In the data rows, zero lies at 4.5, halfway between 4 and 5.
Here are some points:
[5 9 5 2 2 5 4 4 4 4 9 6 0 9 3 6]
[5 8 5 1 2 5 3 3 4 4 8 5 0 9 3 5]
[5 9 5 2 3 5 2 4 7 4 9 7 0 9 5 6]
[5 9 6 2 3 5 4 4 5 4 9 6 0 9 4 6]
[5 4 6 5 5 4 1 4 3 5 7 4 7 9 0 8]
[5 3 6 5 5 4 9 5 4 5 4 5 7 9 0 0]
[4 3 3 4 4 4 0 4 4 5 2 4 7 1 7 6]
[6 4 5 5 4 5 3 4 2 5 8 4 6 8 7 7]
[4 3 6 5 4 4 9 6 4 4 3 4 7 7 0 0]
[4 3 2 6 5 5 3 4 4 4 4 4 7 2 8 8]
[4 3 7 5 5 4 9 5 4 5 4 4 7 7 0 0]
[4 3 6 5 5 3 9 5 4 5 3 4 7 9 0 0]
[5 4 2 7 5 6 3 5 5 5 5 5 7 0 9 9]
[4 3 6 5 5 3 9 5 4 4 3 4 6 8 0 0]
[5 3 3 7 5 5 3 5 5 5 5 4 7 0 9 8]
[4 3 1 6 5 5 2 5 4 4 4 4 7 0 9 8]
[4 3 5 4 5 4 4 6 3 5 3 3 6 5 3 5]
[5 9 5 2 4 5 1 3 6 4 8 5 0 9 4 6]
[5 9 5 1 4 5 3 3 9 4 8 6 0 9 4 6]
[5 4 5 4 3 5 3 4 0 5 7 4 6 9 2 7]
[4 3 2 4 4 4 1 4 3 5 3 3 7 2 8 8]
[5 9 5 1 5 5 1 3 9 4 7 5 0 9 4 6]
[4 3 6 5 5 4 9 6 4 5 4 5 7 9 0 0]
[4 3 2 6 5 5 3 5 4 4 5 4 7 0 9 8]
[4 3 5 5 4 4 3 5 3 5 2 5 7 2 7 6]
[4 3 2 6 5 5 2 5 4 4 5 4 7 0 9 8]
[4 3 7 5 5 3 9 5 4 5 3 5 7 7 1 0]
[4 3 6 4 4 3 9 5 3 4 3 4 6 8 0 0]
[5 3 7 5 5 4 9 6 5 5 4 5 7 8 0 0]
[5 9 5 2 2 5 4 3 4 4 9 6 0 9 4 6]
[5 3 3 7 5 5 3 5 5 5 5 4 7 0 9 8]
[5 3 2 6 6 5 3 5 5 5 5 4 7 0 9 8]
[5 9 5 2 4 5 0 3 6 4 8 4 0 9 5 6]
[4 3 4 5 4 4 6 4 3 4 2 4 7 5 5 3]
[4 3 6 5 4 3 9 6 4 4 3 4 7 8 0 0]
[5 3 5 5 5 5 6 6 3 5 3 5 7 4 5 4]
[5 4 6 6 5 5 8 6 4 5 3 5 7 5 4 4]
[4 3 6 5 5 4 9 2 3 5 2 5 7 3 7 3]
[4 3 6 5 5 3 9 5 4 4 3 4 7 9 0 0]
[6 9 6 2 5 5 1 3 9 5 8 5 0 9 3 7]
[4 3 4 5 4 4 0 2 4 5 1 5 7 0 8 5]
[5 9 5 2 3 5 2 4 7 4 9 6 0 9 4 6]
[4 3 6 5 4 4 9 6 4 4 3 4 6 7 0 1]
[5 9 6 2 4 5 1 4 7 4 9 6 0 9 5 7]
[5 3 7 5 5 4 9 7 4 5 3 5 7 6 3 4]
[4 3 3 5 5 4 1 3 4 5 1 5 7 0 8 6]
[4 3 2 6 4 5 2 5 3 5 3 4 7 4 7 7]
[4 3 6 4 4 4 3 6 3 5 3 4 6 3 4 5]
[4 3 3 5 4 4 2 5 3 4 2 4 7 3 7 5]
[4 3 4 5 5 5 1 4 4 5 2 5 7 0 8 5]
[4 3 3 5 5 5 1 4 5 5 3 5 7 1 8 7]
[4 3 2 5 4 4 1 3 4 5 2 4 7 0 9 8]
[6 9 5 2 5 5 0 3 6 4 7 3 0 9 6 7]
[4 3 3 5 5 5 2 5 4 4 5 4 7 0 9 7]
[4 3 2 6 5 5 2 4 3 4 3 4 7 1 8 8]
[4 3 2 6 5 5 2 5 4 4 4 4 7 0 9 8]
[4 3 5 5 5 4 4 5 3 5 2 4 7 2 5 3]
[4 3 6 5 5 3 9 5 4 4 3 4 6 8 0 0]
[5 3 4 5 5 5 1 4 4 5 1 4 7 1 8 7]
[4 3 6 5 5 4 9 5 4 5 3 5 7 9 0 0]
[4 3 6 5 5 4 8 7 4 5 3 4 7 4 3 2]
[5 9 5 2 3 5 3 3 9 4 8 6 0 9 4 6]
[6 9 6 2 5 6 0 3 7 4 8 4 0 9 6 7]
[5 9 5 1 3 5 1 3 6 3 8 6 0 9 4 6]
[5 9 5 2 2 5 3 3 4 4 9 5 0 9 4 6]
16 more points follow, each with its number after it:
[4 3 7 4 5 3 8 6 5 5 4 4 6 6 0 2] 0
[4 3 6 5 5 3 9 6 4 5 3 4 7 9 0 0] 1
[5 3 6 5 5 4 9 5 4 5 4 4 7 9 0 0] 2
[4 3 6 5 4 3 9 6 4 4 3 4 6 7 0 0] 3
[4 3 6 4 4 3 9 5 3 4 3 4 6 8 0 0] 4
[4 3 6 5 4 3 7 5 3 5 4 4 7 8 0 2] 5
[4 4 2 7 5 5 3 5 5 5 5 4 7 0 9 9] 6
[6 7 6 4 4 6 0 1 3 5 9 5 7 9 0 6] 7
[5 9 5 2 2 5 3 3 6 3 9 6 0 9 3 6] 8
[5 9 6 2 3 5 3 4 7 4 9 7 0 9 4 6] 9
[4 3 6 5 5 4 9 5 3 4 3 5 7 8 0 0] 10
[4 3 2 6 5 5 3 5 5 4 5 4 7 0 9 8] 11
[4 3 6 5 5 3 9 5 4 4 3 4 6 8 0 0] 12
[5 9 5 1 4 5 2 3 8 4 8 6 0 9 4 6] 13
[5 3 6 6 5 4 9 6 4 5 3 5 7 6 3 4] 14
[4 3 2 6 5 5 2 4 4 4 4 4 7 0 9 8] 15
Which two of these numbered points are nearest to each point below, looking only along the 3 directions in which the first points spread most? Their numbers follow each, nearest first.
[4 3 2 6 5 5 3 5 5 4 5 4 7 0 9 8] > 11 15
[4 3 7 5 5 4 9 5 4 5 3 5 7 6 2 0] > 3 0
[4 3 7 5 5 4 9 5 4 5 4 4 7 6 1 0] > 3 0
[4 3 6 5 5 3 9 6 4 4 3 4 6 8 0 0] > 12 4
[4 3 6 5 5 3 9 5 4 4 3 5 7 7 0 0] > 3 12
[4 3 6 5 4 3 9 5 3 4 3 4 6 8 0 0] > 4 10
[4 3 5 5 4 4 7 6 3 5 3 5 7 4 5 5] > 14 0
[5 3 6 5 5 4 9 5 4 5 4 5 7 8 0 0] > 4 12
[5 9 6 2 3 5 3 4 7 4 9 7 0 9 4 6] > 9 8
[5 3 7 5 5 5 9 7 4 5 4 5 7 6 1 3] > 0 5
[4 3 2 6 5 5 3 5 5 4 5 4 7 0 9 8] > 11 15
[4 2 6 4 4 4 9 5 4 4 3 4 6 6 0 0] > 3 12
[4 3 2 6 5 5 2 4 5 4 5 4 7 0 9 8] > 6 15
[5 9 6 2 3 5 3 4 7 4 9 7 0 9 4 6] > 9 8
[5 4 6 6 5 4 9 6 4 5 4 5 7 8 0 0] > 4 12
[6 4 6 5 5 5 1 5 4 6 7 4 7 8 2 9] > 7 5
[5 3 6 5 4 4 5 6 3 5 3 4 7 8 0 6] > 5 14
[5 3 7 5 5 4 9 6 4 5 4 5 7 8 0 0] > 4 1
[4 3 6 5 5 3 9 5 4 4 3 4 7 8 0 0] > 10 3
[4 3 6 5 5 3 9 5 4 5 3 4 7 9 0 0] > 1 4
[4 3 2 6 5 5 2 5 4 4 4 4 7 0 9 8] > 15 6
[5 3 7 5 5 3 9 6 4 5 4 4 7 8 0 0] > 1 4
[5 9 5 1 5 5 1 3 9 4 7 4 0 9 5 7] > 13 9
[7 8 6 4 5 5 0 2 2 5 8 5 6 9 0 6] > 7 8
[4 3 6 5 4 3 9 5 3 4 3 4 6 8 0 0] > 4 10
[5 4 4 4 2 5 2 4 1 5 7 4 5 9 4 6] > 7 5
[4 3 6 5 5 3 9 5 3 5 3 4 7 8 0 0] > 10 1
[5 9 5 2 3 5 3 3 7 4 9 6 0 9 4 6] > 9 8
[4 3 6 5 4 3 9 5 3 4 3 4 6 8 0 0] > 4 10
[5 3 6 5 5 3 9 6 3 5 4 4 6 8 0 0] > 2 4
[6 9 6 1 6 6 1 4 9 5 7 3 0 9 7 8] > 13 9
[4 3 3 6 5 5 3 5 5 4 5 4 7 0 9 8] > 11 15
[4 3 6 5 5 3 9 5 4 5 3 4 7 9 0 0] > 1 4
[4 3 6 5 5 3 9 5 4 5 3 5 7 8 0 0] > 3 12
[5 9 5 2 3 5 3 4 7 4 9 6 0 9 4 6] > 9 8
[4 3 2 6 5 5 3 5 5 4 5 4 7 0 9 8] > 11 15
[4 3 6 5 5 3 9 5 4 4 3 4 6 8 0 0] > 12 3
[4 3 7 4 4 3 9 6 4 4 3 4 6 7 0 0] > 12 3
[4 3 5 5 5 4 5 6 3 5 3 4 7 5 5 4] > 14 0
[4 3 6 5 5 4 9 5 3 4 3 4 7 8 0 0] > 10 1
[5 6 6 4 5 6 4 3 4 5 8 4 6 8 7 7] > 7 8
Now 16 new points, numbered from 0 again:
[5 3 6 5 5 5 2 5 4 5 5 5 7 4 8 8] 0
[5 4 2 6 5 5 3 5 5 5 5 4 7 0 9 8] 1
[4 3 5 5 5 5 2 5 4 5 2 4 7 1 7 4] 2
[5 3 3 7 6 6 3 5 5 5 6 4 7 0 9 8] 3
[4 3 2 6 5 5 3 5 4 4 4 4 7 2 8 8] 4
[4 3 6 5 5 3 9 5 3 4 3 4 6 8 0 0] 5
[4 3 2 6 5 5 3 5 5 4 5 4 7 0 9 8] 6
[4 3 3 6 5 5 2 5 3 5 3 4 7 2 8 7] 7
[4 3 3 5 5 4 1 3 4 5 1 4 7 0 8 6] 8
[5 9 5 2 2 5 4 3 4 4 9 5 0 9 4 6] 9
[5 3 6 5 5 3 9 6 4 5 3 5 7 8 0 0] 10
[5 4 5 5 5 5 1 5 4 5 2 5 7 0 8 5] 11
[5 9 5 2 3 5 2 3 7 4 9 6 0 9 4 6] 12
[4 3 3 5 4 5 2 5 3 5 3 4 7 4 6 7] 13
[5 4 7 6 5 4 9 4 4 5 3 5 7 5 6 2] 14
[4 3 6 5 4 3 9 5 3 4 3 4 6 8 0 0] 15
Which two of these numbered points are nearest to each point below, looking only along the 3 directions in which the first points spread most? Their numbers follow each, nearest first.
[4 3 5 5 5 4 2 5 3 5 2 4 7 1 6 4] > 2 11
[4 3 4 6 5 4 3 5 3 4 3 4 7 5 6 5] > 13 0
[4 3 3 5 4 4 1 3 3 5 1 5 7 0 8 6] > 8 11
[4 3 6 5 5 3 9 6 4 5 3 4 7 8 0 0] > 10 5
[4 3 6 4 5 4 6 5 4 5 3 4 7 3 4 2] > 14 2
[5 8 5 2 2 5 3 3 4 4 9 5 0 9 3 5] > 9 12
[5 4 4 5 5 5 2 5 4 6 5 5 7 4 8 8] > 0 13
[4 3 2 6 5 5 2 4 4 4 5 4 6 0 9 7] > 1 6
[5 3 5 4 5 5 1 5 5 5 4 4 7 4 8 8] > 0 4
[5 3 7 5 5 4 9 6 4 5 3 4 7 8 0 0] > 10 5
[5 3 7 5 5 3 9 6 4 5 3 5 7 8 0 0] > 10 5
[4 3 3 5 4 4 2 5 2 4 2 4 6 5 5 6] > 13 0
[4 3 2 6 4 5 2 4 3 4 4 4 7 3 7 8] > 4 0
[4 3 6 5 5 4 9 3 3 5 2 5 7 4 6 2] > 14 2
[5 3 4 6 5 4 4 6 4 5 3 4 7 3 7 7] > 13 7
[4 2 6 4 4 3 9 4 3 4 3 4 6 8 0 0] > 5 15
[4 3 3 5 4 4 1 4 3 5 2 5 7 3 7 5] > 7 4
[4 3 6 5 5 3 9 5 4 5 4 4 7 8 0 0] > 5 15
[4 3 2 6 5 5 2 4 4 4 5 4 6 0 9 7] > 1 6
[6 9 6 2 3 6 3 4 7 4 9 7 0 9 4 7] > 12 9
[5 9 5 2 2 5 4 3 4 4 9 5 0 9 3 6] > 9 12
[5 3 3 5 5 5 2 4 4 5 1 4 7 0 9 7] > 8 6
[4 3 6 4 4 3 9 5 4 4 3 4 6 7 0 0] > 10 5
[5 3 3 5 5 5 2 5 4 5 4 4 7 2 8 8] > 4 7
[4 3 4 5 5 4 1 3 4 5 1 5 7 1 8 5] > 11 8
[5 3 5 5 5 5 1 5 5 5 4 5 7 1 8 7] > 1 3
[5 3 4 5 5 5 2 4 4 5 7 4 7 5 8 7] > 0 13
[4 3 6 4 4 4 8 5 4 5 3 4 7 4 3 2] > 14 10
[4 3 5 5 4 4 5 2 3 5 1 5 7 1 8 4] > 2 11
[4 3 2 5 4 5 2 5 3 5 4 4 7 2 8 8] > 4 7
[5 3 3 5 5 5 1 4 4 5 1 5 7 0 9 6] > 8 11
[4 3 4 5 5 5 1 5 5 5 2 5 7 1 8 6] > 11 8
[4 3 2 6 4 5 2 5 4 5 4 4 7 3 8 9] > 4 7
[5 9 5 2 3 5 1 3 7 3 9 6 0 9 4 6] > 12 9
[4 3 6 5 5 3 9 6 4 5 4 5 7 9 0 0] > 15 5
[4 3 6 5 5 4 9 6 4 4 3 5 7 8 0 0] > 10 5
[6 9 6 1 6 6 1 4 9 5 7 4 0 9 6 7] > 12 9
[4 2 4 4 4 4 1 6 3 5 2 3 6 0 7 6] > 7 4
[4 3 6 5 5 3 9 5 3 5 3 4 6 8 0 0] > 5 15
[4 2 3 5 4 4 1 5 3 4 2 4 7 3 7 6] > 7 4
[5 4 5 3 5 4 1 5 9 5 6 4 7 7 8 8] > 0 13
